128 stands for zero in the data rows.
Some points, each followed by its number:
[109 139 101 108 103 103 110 135 110 141 146 130 163 185 111 132 124 100
 104 127 117  98 108 147 222  89 114 190 123 130 116 121] 0
[102 132 101 125 142  99 117 108 105 127 122 128 150 110 123 127 140 100
 130  86 155  97 117 114 124 101 131 127 127 121 121 121] 1
[108 129 107 125 132 119 128 137 119 122 123 127 106 147 119 135 124 160
 112 143 119 105 144 136 102 123 106 130 151 127 141 124] 2
[ 95 131  91 155 167 104 132  99 103 141 119 138 133 101 117 125 183  78
  98  66 112 159 127 106  69 147  87 133 232 122 110 238] 3
[107 132 108 142 136 116 131 115 109 119 123 128 113 115 115 131 132 129
 120  96 122 104 117 129 103 107 108 137 127 126 116 156] 4
[ 79 134  73 109 149  96 111 176  99 107 112 125  66 251 104 155 112 255
  88 213 106  68 182 187  64  90  78 134 151 124 198 106] 5
[ 82 137  77 120  84 135 102 145  89 112 116 126 154 107 138 127 123 140
  92 186 110  70 110 233 162  77  82 216 124 124 109 255] 6
[ 63 125 108 110 140  73 124  95  79 174 121 159  64 118  79 124 104  54
  95  31 102 204 101  96  44 255  74 136 255 149 101  97] 7
[ 88 133  78 142  85  74 169  92  92 147 117 125  81  99 101 172 124  67
  95  62 128  98 123 106  63  79 116 251 127 124 213 108] 8
[104 163  93 103 103 106 109 162 105 135 153 146  96 180 112 126 115  96
 116 106 115  96 116 135 207  95 107 170 126 125 114 139] 9
[104 130  89 144 162  89 112 104  95 122 117 125 148 111 106 123 139  83
 107  74 149 109 119 113  79  98  98 131 188 122 115 161] 10
[110 132 109 132 122 108 121 115 110 120 122 126 145 115 116 133 130 105
 118 100 147 106 119 120 119 107 114 133 133 125 124 126] 11
[115 131  95 150 104  93 143 104  99 182 122 136 134 108 107 123 175  87
 106  76 134 182 119 111  80  94 110 144 148 125 118 148] 12
[112 128 111 121 140 121 124 141 121 125 125 128 107 141 117 124 126 150
 125 131 130 108 139 128 129 115 114 130 132 130 127 126] 13
[129 134  90 110  89  85 131 111  90 175 130 127  97 102  94 133 107  83
  97  70 113 221 113 107  68  93  90 168 144 125 107 108] 14
[ 95 129 100 127 107  94 104 118 131 123 124 134 135 158 104 122 110 142
 122 181 118  97 114 116 145 170 104 171 128 119 119 160] 15
[ 79 133 174 133 148 129 154 125  87 113 119 151 107 135 101 122 116 187
 219 132 103  73 105 117  95 255  82 133 128 153 108 211] 16
[ 85 164  83 115  94 152 111 144  90 115 118 128 166 128 196 143 124 164
  98 211 109  78 114 255 138  82  99 193 125 123 148 204] 17
[ 85 129 110 115  88  81 177 105 100 163 133 255 112 107 102 121 117  74
  95 200 105 150 127 120  77 232  84 216 141 253 117 156] 18
[ 72 202  78  95  77  86  97 147  86 148 168 197  93 218  89 129 106  61
 130  93  96  65 104 133 255  71 116 203 123 123  93 125] 19
[ 83 189  94  96  78 184 106 157  79 145 181 206  71 219  89 137 120  62
  89  91 102 113 155 186 150  79  86 201 127 128  99 128] 20
Which point above is nearest to each new point by angle, seen from the average point of the numbered points? Its number follows each.
[149 136 122 117  85  74 157 109  65 255 137 172  76 113  89 115 104  64
 102  35 106 255 118  93  48  90  75 255 152 134  93 116] 14
[112 130 132 131 117 112 132 121 115 124 125 137 120 119 116 126 124 115
 148 111 119 111 120 121 120 148 113 145 128 133 120 141] 16
[129 130 186 175 110 101 181 171 116 131 140 126  96 152 111 151 121  97
 108  84 117 143 216 116  85  96 117 212 140 126 128 126] 8
[ 89 134  87 122  97 102 112 123  97 114 118 127 137 134 166 135 130 185
 108 175 120  83 113 232 142  87 112 219 126 122 169 188] 17
[ 78 132  78 170  75  69 147  85  80 151 137 207 182 101  85 118 109  60
 107  48 103 125 104 106 110 123  76 243 133 193  95 171] 18
[ 96 142  97 120  88  87 112 168 103 145 142 118  92 106  91 150 114  74
 106 118 129  95 175 116 110  87  79 163 131 126 119 108] 8
[111 161 104 126 108 106 149 153 116 134 125 135 106 118 113 176 126 105
 111 121 117 153 130 139 113 108 108 255 127 125 119 178] 8
[107 129 105 132 106  97 157 107 107 131 127 128 111 111 131 149 130 101
 113 101 126 104 129 121  96 104 128 145 130 132 174 113] 8
[101 130 106 137 130 111 118 116 102 118 122 128 161 111 109 123 119 103
 131 110 113  97 113 123 119 207 103 132 130 136 113 165] 16
[103 132 114 118 110 102 132 168 118 121 119 128  98 219 110 159 121 223
 112 143 114  98 173 161  97 104 102 140 132 125 141 116] 5
